In the data rows, the value 128 means zero.
The table, row by row:
[116 167 119 141 121 180 115  87  82 120 111 138 120 141 115  99 189 114
 122  95 148 163 133 127 165 150 153 113 135 157 143 126]
[144 165  72 126  72 184 112 107  79 105 118 141 133 161 120 112 154 131
  76 114 174 148 150 149 124 155 146 145 169 150 123 115]
[118 160 115 128  96 158 119 118  91  87 110 158 134 136 107 120 174 144
 116  91 169 133 148 135 122 184 151 126 142 177 132 114]
[167  67 132 122 167 114  96 171 209 131 157 112 155 126 189 136  67 149
 135 189  79 107 125 124  96 110  72 163 119  87 135 131]
[138 155 124 135  76 174 129 124  87 116  76 161 151 131 121 113 177 134
  91  96 158 160 141 128 184 144 174 131 148 165 113  95]
[146  82 150 123 149 128 136 165 165 132 209 115 148 124 128 131 120 153
 131 165 126 158 121 119  89 121 112 146 120 127 134 133]
[149  76 139 116 160 106 121 161 184 134 177  95 144 122 141 145  85 151
 138 171  82 129 120 106 105 105 105 136 103  60 121 138]
[114 127 137 106 184  72 184 169 149 189 131  67 112  96 142 171 138  98
 209 134 116 108  76 101 149 102 111  60  76  82  99 153]
[137 174 113 146  93 169 120  79  76 118 103 184 143 145  99 116 145 139
 112  99 154 130 142 153 153 196 169 143 150 151 145 125]
[106 154 108 139 117 160 124  72  89  91  87 143 135 135  98  87 163 145
 120  76 163 150 140 132 114 153 145 144 163 171 148 101]
[142 209 101 148  82 135 122  82 106  82  89 169 145 143 108 114 169 141
  93 101 151 142 129 151 140 160 196 142 137 161 151 121]
[120 157 105 138 108 143 130  85 105 107  98 163 126 132 101  82 160 135
 111 106 144 153 153 130 113 151 157  99 132 167 136  98]
[121 150 106 155 106 189 108 120  95 122 113 149 139 130  67 127 158 150
 102  60 146 145 145 142 119 189 161 122 130 196 137  91]
[102 125 142  96 133 112 196 153 123 171 141 105 101  79 148 177 114 106
 174 127 110 122  98 114 148  82 131  67  98  96  89 163]
[117 122 133 105 174 102 148 158 146 150 145  60  82 111 177 209 131  47
 145 112 107  99 112  96 141  98 103 129  85 106 114 148]
[180 131  79 189 116 142  79 115 119  95  93 144 177 167  89  79 103 169
  89 146 138 128 177 184  87 135  93 180 184 132 171  72]
[132 161  99 137 111 161 123  93 111  98  60 160 149 127 123 119 148 129
  99 141 153 157 138 146 158 149 165 139 143 154 150 111]
[101 102 177  82 150 105 160 148 144 157 149  96  93 105 134 150 121 105
 169 129  91 124 110  87 138 113 137  95  67 123  60 141]
[174 138  89 209 110 126  72 110 113  60 116 180 153 158  72 107 101 171
  47 158 134 137 165 189  82 138  79 171 209 135 158  82]
[ 95 116 163 103 142 127 180 151 133 160 160  99  95 110 136 137 136 122
 163 120  99 105 106  93 129 122 108  82 105 126 110 151]
[169 134 128 163 128  98  91 128 177 127 128 130 196 184 129 128  79 180
 128 184  67 125 157 171  98 130  76 165 171 129 167 128]
[ 99 118 165  47 137  82 209 134 124 209 154  76  79  76 165 169 133  82
 157 124 106  79  87  72 167  85 128 106  99 103  82 177]
[161 121 130 140 131 148 117 180 169 138 142 121 138 121 130 129  98 140
 129 180 133 132 126 125 106 126  87 158 128 120 155 132]
[ 72 101 158  95 135  99 151 141 154 141 133 103 105 116 133 155 124  89
 146 148 118 113 113  91 137  76 113 108 117  93  95 145]
[ 91  98 149 119 196  60 157 142 128 133 184 111 111  89 132 165 102  79
 142 132  98  95  93 110 117 117 121  91 108 112 120 136]
[129 189 123 158 119 167 131  91  60 125 115 171 132 157  60  98 149 130
  98 113 184 151 137 138 115 177 150 132 138 149 153 119]
[ 79 119 157 108 153 122 167 139 142 167 144 117  67 113 158 189 130  76
 196 150  89 114  82 103 142 124 136  89  47 111 111 154]
[134 196 122 132  99 165 128 117  93 113 114 151 142 148 117 115 196 148
 118 110 161 144 130 129 155 165 149 124 161 184 133 113]
[136 169  82 127 112 157 134  98 112  79 106 155 129 128  91  93 151 132
 114 107 160 165 151 139 133 157 171 118 141 180 140 103]
[209  89  98 131 114 115  60 126 180 115 107 134 209 209 126  91  47 196
 125 196  60  47 196 196  47 128  67 209 146 128 209  60]
[139 158 114 153 107 144 116 101  98  93 121 189 116 155  79  89 165 137
 105  47 157 155 131 155 127 163 180 123 139 153 130  89]
[133 180  93 150 124 153 118  76  47  72  85 150 141 142  93  96 180 125
  95 108 171 171 139 154 145 171 209 117 158 158 131 124]
[123 177 117 149  89 141 133 102  96 112  95 177 131 137 114 118 157 143
 119  89 155 143 128 137 174 169 154 137 131 209 144 106]
[110 145 107 144  91 209 126 113  67 117 102 136 128 138 122  76 153 120
  87 111 149 149 149 148 121 142 177 141 155 146 139 102]
[115  72 180 102 158 125 154 154 157 145 153  93 113 120 167 133 110 117
 148 116  95 103  96  98 135  93 117 111 113 124  87 144]
[ 60 126 184  89 141  85 169 131 129 136 140 119 115  47 139 142 123  96
 180 138 124 112  72 108 146 108 139  96  93  98  47 167]
[ 89 130 189 117 146  91 161 160 151 144 150 114 114 102 155 158 134  93
 150 130 108 110  99  85 196 115 126  72 106 107 103 146]
[119 153 112 145  79 154 111  99 101 103 117 146 127 129 105 121 167 126
 117 103 180 141 136 145 157 145 158 134 153 169 124 122]
[ 93 115 151 101 209  89 143 155 153 149 189  89  87 101 153 148 107 102
 171 155 127  87 108 102 161 123  98  87 116 122 116 184]
[160 137 102 171  85 134  89  89 125  89 124 137 167 174  87 101 137 209
  72 136 137 196 171 177  85 136 132 157 134 136 177  85]
[128 151  87 160  95 150 114 103  99  85  72 148 125 140  95  85 171 123
 107  79 196 136 144 131 128 141 184 128 144 148 160 107]
The rows fall into hidden groups. Groups can overlap: rows of different groups may look alike.
Some new rows, each followed by its group:
[113 110 146  67 144 101 177 136 118 169 151 123 102 112 135 141 119  60
 143 121 113  91  60  60 177 116  85 115 110 105 102 196] HS
[189  47 129 129 129  93  93 184 196 151 158 127 189 165 209 180  60 160
 132 209  47  76 127 141  79  47  60 177 129  47 157 129] HS
[163 135  91 180  60 151  82 112 131 123 101 154 165 160  85  95 141 167
  82 153 139 174 174 174  95 134 135 169 157 139 174  76] GT
[ 67 114 148  79 140 121 165 144 122 177 129 106 108 106 163 151 118 110
 153 102 102  82  79  76 126 101 122  85  72 108  79 180] HS
[150 143 125 165 102 137  99  95 117 101 120 174 154 171 124 102 142 161
 101 118 140 167 158 158  93 143 140 150 160 142 161 117] IB
[155 108 138 124 136 129 113 196 160 143 196 118 121 119 140 130  87 128
 130 163 130 131 123 122 108 125  89 153 126 125 118 134] GT
[122 103 143  93 171  47 153 133 167 137 139  91 103 108 169 144  89 136
 184 144  87 127 118 117 143  89 138 121  95  79 112 161] HS
[140 171 118 133 103 146 106 108 108 126 122 196 136 151 118 124 150 124
 123  72 150 140 135 143 125 209 143 135 174 155 138 105] GT
[145 129 140 125 161 138 137 174 163 148 174 116 123 123 137 157  95 138
 133 157 119 154 119 121 111 127 130 138 122 116 119 135] GT
[157 140  96 174 105 145 103 119 114 119 119 131 160 154  76  72 140 155
 110 154 141 184 169 163 101 158 127 160 167 143 180  93] GT
[177  87 121 142 127 136  76 127 145 130 108 139 163 149 127 125 112 163
 127 177 136  67 167 165 110 132 120 184 189 131 169 120] IB
[ 96 107 136  98 143 111 174 138 121 128 143  47  76  67 171 140 113  72
 140 151 129  89 107  95 180  96 116 112 111  95 101 174] HS
[196 117  67 169 120 155  67 122 148 110  91 132 171 177 112  67  93 174
  79 143 132 111 189 180  67 131  99 189 180 141 189  67] GT
[108 184  60 130  87 149 125  96  85  99  67 133 119 125 102 103 209 103
 115  67 177 146 132 134 131 180 167 130 151 174 146 118] GT
[143  93 167 118 154 116 138 149 132 196 161  87 107 117 151 134 115 111
 151 145 105 101 101 105 130 118 110 116 112 102 122 142] HS
[153 136 127 161 125 131 101 125 138 124 126 145 174 180 125 122 117 177
 126 161 135 177 161 169 102 139 142 161 133 137 165 127] IB
[105 112 154 114 139  76 150 130 139 165 165 122 117  98 180 146 116 121
 161 105  85 126 111 115 132 103 119 101  79  89  96 165] HS
[ 76 113 155  72 145  67 171 140 150 154 155  85  85  95 161 160 111  67
 139 142 114 117  47  82 169 120 129 107 118  99 117 171] HS
[107 120 169  76 155 120 146 163 130 139 134  98  98  85 174 135 127  85
 160 122 128  96 102 116 171 112 134 114  96 121  67 160] HS
[131  79 145 110 138  96 142 145 137 174 171 107 106 114 146 184 126 115
 167 131 117 120 105 112 136  79  95  79 101 101 107 157] HS
[ 47 128 135  85 165 113 189 135 127 135 167 125  60  87 157 153 105  95
 165  85 121  85  95  47 151 119 123  98  60 118  91 155] HS
[112 111 196  91 169 119 149 129 136 142 138 102  96  60 144 167 125 108
 158 139 115 123  91  89 160  60 118 120 114 110 115 150] HS
[111 124 153 120 180  95 145 189 140 155 163  82 118  91 149 196 129  99
 155 126 120 115 115  99 103  99 115  76  87  85  72 169] HS
[135 149 120 151 126 133 107  60 103 114 112 142 140 144 110 117 144 142
 106 119 145 138 143 140 139 161 155 148 165 145 125 123] IB
[ 85 123 134  60 157  79 155 146 126 146 137 108  72  82 143 132 135  87
 141 125  96  98  85  79 150  91 107 110 115  76  76 158] HS
[125 105 171  99 130 110 141 132 134 153 148 110 110  99 160 139  91  91
 154 133 122  93 114 113 209  95 125 105 107 114  93 209] HS
[124 144  76 136 118 196 127 121 102 106  96 140 150 133 106 126 184 127
 113 117 167 161 155 136 118 167 160 140 149 144 126  96] GT
[103 106 141 107 177  87 144 143 161 140 169 113  91 115 150 161 132 112
 149 140 111 119 117 120 116 111 114  93  89 119 108 140] HS
[171  60 131 112 134 117  95 137 189 180 130 126 161 134 196 149  76 154
 136 174  72  60 124 126  72  87  91 155 124  72 127 130] HS
[127 163 103 154 115 163 110 105 110 111  99 167 137 146 111 123 161 146
  85  87 165 139 154 144 134 174 189 127 145 160 141  79] GT
[158 139  85 196 123 139  87 114 141  67 125 129 169 169  96  47  82 189
  67 160 123 209 184 167  76 133  96 174 127 134 196 108] GT
[184 133  47 177  47 124  47  47 120  76  47 135 184 189  47  60  99 157
  60 135  76  72 209 209  91 137  47 196 196 133 163  47] GT
[ 82  96 174 111 151 118 158 150 143 129 132 101  89  93 138 138 122 107
 144  93  93 102  67  67 120  72 101  47  91 115  98 189] HS
[165 132 126 184 122 140  85 123 171  47 127 128 180 196 119 106  96 184
 124 167 125 189 180 161  60 129 106 167 125 130 184 112] GT
[148 141 111 157  98 123 102 106 115  96 123 209 158 153 113 105 139 165
 121 128 142 169 160 157 112 148 144 149 136 138 149  99] IB
[126 148  95 134  67 177 132 116 107 121  79 153 124 139  82 110 146 119
 108 115 209 135 134 150 154 154 163 133 154 163 154 116] GT
[141 146 116 143 113 132 135  67  72 108  82 165 122 150 116 108 155 118
  96  82 189 134 146 133 144 146 148 125 140 189 128 110] GT
[130  91 144 115 163 103 139 177 155 161 136 120 130 107 131 163 108 116
 137 137 131 121 103 118 163 114 102 119 121  91 105 149] GT
[ 98  95 160  87 189 108 163 167 135 163 146  79  47  72 145 143 128 101
 177  98 103 118  89 107 189 106 124 102 102 117  85 139] HS
[154  85 209 121 148 107 105 209 174 184 180 124 146 118 184 154  72 133
 134 169 101 116 122 123  99  67  82 151 123  67 129 137] HS
[151 142 110 167 101 171  98 111 116 102 105 157 157 163 103 111 143 158
 103 149 143 180 163 160 107 140 141 154 177 140 142  87] GT
[ 87  99 161 113 132 130 140 157 158 158 135  72  99 103 154 174 106 113
 189 123 112 106 116 111 123 107 133 103  82 113 106 143] HS
